500 stands for zero in the data rows.
Each row has a hidden score. How much does it go up from the first row of each pair to the second? 15 means little or no change, 30 a big rise and 0 a big fall. The score is a weighted sum of the row's numbers plus the product of two more (or one squared), each taken from its middle value.
  849  420  426  386  623  432  530  501  674  475
  367  169  552  759  440  271  388  540  546  462 ~ 11
  541  565  501  455  551  538  553  400  560  405
  595  598  568  368  414  349  748  458  383  509 ~ 13
  860  460  477  493  748  440  491  514  741  446
  264  544  493  758  299  339  350  515  285  546 ~ 12
  719  354  567  462  464  301  512  533  596  404
  503  341  700  519  432  195  777  700  457  392 ~ 11
  562  368  226  401  292  474  153  379  511  660
  676  717  690  523  353  266  681  568  326  493 ~ 5
  558  617  783  609  750  600  573  486  560  479
  375  456  511  362  438  411  662  609  333  426 ~ 20
  267  497  535  486  577  530  350  537  457  406
  507  512  316  433  483  426  349  459  478  402 ~ 19
  332  378  544  564  457  589  291  545  507  586
  446  530  425  379  530  620  633  511  457  483 ~ 18
  437  613  519  582  412  644  375  492  583  560
  320  456  402  329  414  390  707  568  288  378 ~ 18
  705  252  472  325  628  265  594  642  545  292
  485  550  716  778  612  480  499  436  259  444 ~ 5
  449  782  639  614  505  559  628  362  346  694
  355  430  291  389  441  494  307  582  513  376 ~ 18
  313  334  373  349  365  362  364  631  420  398
  528  281  512  591  619  209  413  498  524  272 ~ 14
  319  567  514  345  408  719  722  654  367  525
  189  568  277  155  414  784  389  415  490  542 ~ 26
  349  516  441  699  472  520  397  562  411  547
  320  262  647  606  514  272  368  551  506  334 ~ 19
  633  319  653  492  514  369  714  561  554  424
  472  753  253  431  583  302  675  389  298  354 ~ 18
  567  310  460  542  600  391  496  563  567  442
  340  522  482  733  451  508  273  449  434  578 ~ 11
  563  500  535  405  517  436  616  645  419  379
  575  374  594  528  479  419  644  587  399  481 ~ 15
  430  555  431  263  524  524  657  586  410  392
  300  205  651  670  467  359  299  553  396  312 ~ 13
  469  358  257  244  406  711  624  494  449  575
  707  585  537  417  559  568  414  406  695  482 ~ 11
  380  493  466  487  379  547  305  423  525  464
  239  427  251  416  298  621  387  502  439  534 ~ 13
  329  704  466  399  438  701  925  529  369  619
  606  620  523  675  459  488  735  452  518  623 ~ 13
  380  421  259  306  363  412  725  574  516  440
  383  568  628  428  456  578  574  574  464  419 ~ 9
  561  535  699  676  717  638  781  448  635  450
  572  694  506  520  491  485  626  312  411  493 ~ 23
  291  290  469  441  436  489  633  665  420  428
  288  334  532  594  457  510  468  448  450  493 ~ 15
  299  381  300  368  286  517  305  441  511  499
  752  638  463  574  524  686  535  330  646  614 ~ 10
  206  377  145  462  157  515  332  469  317  666
  387  441  344  490  334  462  601  540  407  681 ~ 11
  397  430  532  490  390  564  623  580  347  584
  568  459  874  912  491  322  561  554  500  261 ~ 12
  623  842  751  726  510  446  671  385  446  640
  442  449  547  549  556  706  763  423  411  524 ~ 17
  759  652  556  466  422  420  648  566  534  565
  687  617  560  471  467  389  629  600  633  470 ~ 15
  610  434  578  567  451  546  353  479  654  635
  465  800  315  546  470  648  502  407  349  804 ~ 13
  684  597  533  488  448  399  860  366  600  504
  808  847  672  480  479  440  624  431  628  705 ~ 12
  469  609  674  739  542  520  442  459  523  495
  551  737  352  471  545  739  352  486  518  651 ~ 14
  612  576  590  499  549  583  605  442  486  601
  328  360  391  286  351  450  507  634  467  411 ~ 20
  714  470  492  359  686  387  331  444  569  398
  526  450  471  396  376  432  763  522  443  504 ~ 15
  519  469  684  665  676  219  646  643  322  284
  705  708  290  272  555  538  525  496  386  641 ~ 21
  706  545  378  438  513  395  316  583  730  473
  603  495  646  666  446   87  451  546  356  420 ~ 12
  309  539  255  435  348  610  296  480  516  527
  527  415  283  358  398  411  214  554  660  519 ~ 14
  570  709  434  448  523  674  530  363  420  671
  559  614  537  447  487  442  647  605  482  568 ~ 10
  421  254  542  326  450  412  843  614  449  460
  397  350  445  538  525  544  480  513  549  510 ~ 12
  286   70  591  502  564  334  474  666  423  308
  855  362  539  397  617  390  535  536  709  415 ~ 13
  575  607  612  621  368  294  723  434  345  689
  558  552  563  512  517  572  373  520  563  453 ~ 17
  568  935  399  726  187  669  379  212  478  733
  444  621  483  481  465  757  602  358  558  643 ~ 3
  329  314  360  569  591  432  351  675  421  373
  559  466  387  620  517  536  442  526  580  537 ~ 11
  447  323  405  516  657  422  388  527  517  373
  339  346  390  189  446  370  614  663  289  443 ~ 18
  470  473  370  492  520  591  493  558  476  686
  585  686  675  586  380  422  662  511  361  662 ~ 11
  682  328  360  385  593  484  428  501  617  422
  263  355  487  554  456  431  352  508  404  481 ~ 11
  451  563  596  500  626  663  259  415  668  415
  489  690  495  482  544  861  639  328  607  646 ~ 13
  539  502  441  459  532  533  439  515  566  432
  611  195  487  270  461  686  768  687  737  608 ~ 20
  415  401  737  564  492  233  564  660  339  459
  437  407  495  553  478  511  281  466  567  418 ~ 23
  597  410  564  401  452  326  619  477  415  417
  504  747  139  487  235  542   28  316  499  706 ~ 20
  274  396  356  765  543  562  156  543  470  469
  617  859  527  505  332  364  728  395  279  609 ~ 18
  620  794  417  622  505  729  542  357  468  757
  547  363  904  910  509  242  512  499  545  414 ~ 13
  665  322  513  417  631  413  438  532  734  392
  308  323  347  500  558  567  333  590  527  555 ~ 15
  579  638  140  441  753  786  344  591  531  567
  548  548   76  434  287  713  403  387  524  907 ~ 14
  516  651  704  725  639  613  564  467  538  477
  120  344  235  534  355  556  257  437  267  583 ~ 23
  335  356  363  554  499  431  459  528  449  419
  232  348  419  377  483  559  608  601  442  446 ~ 15
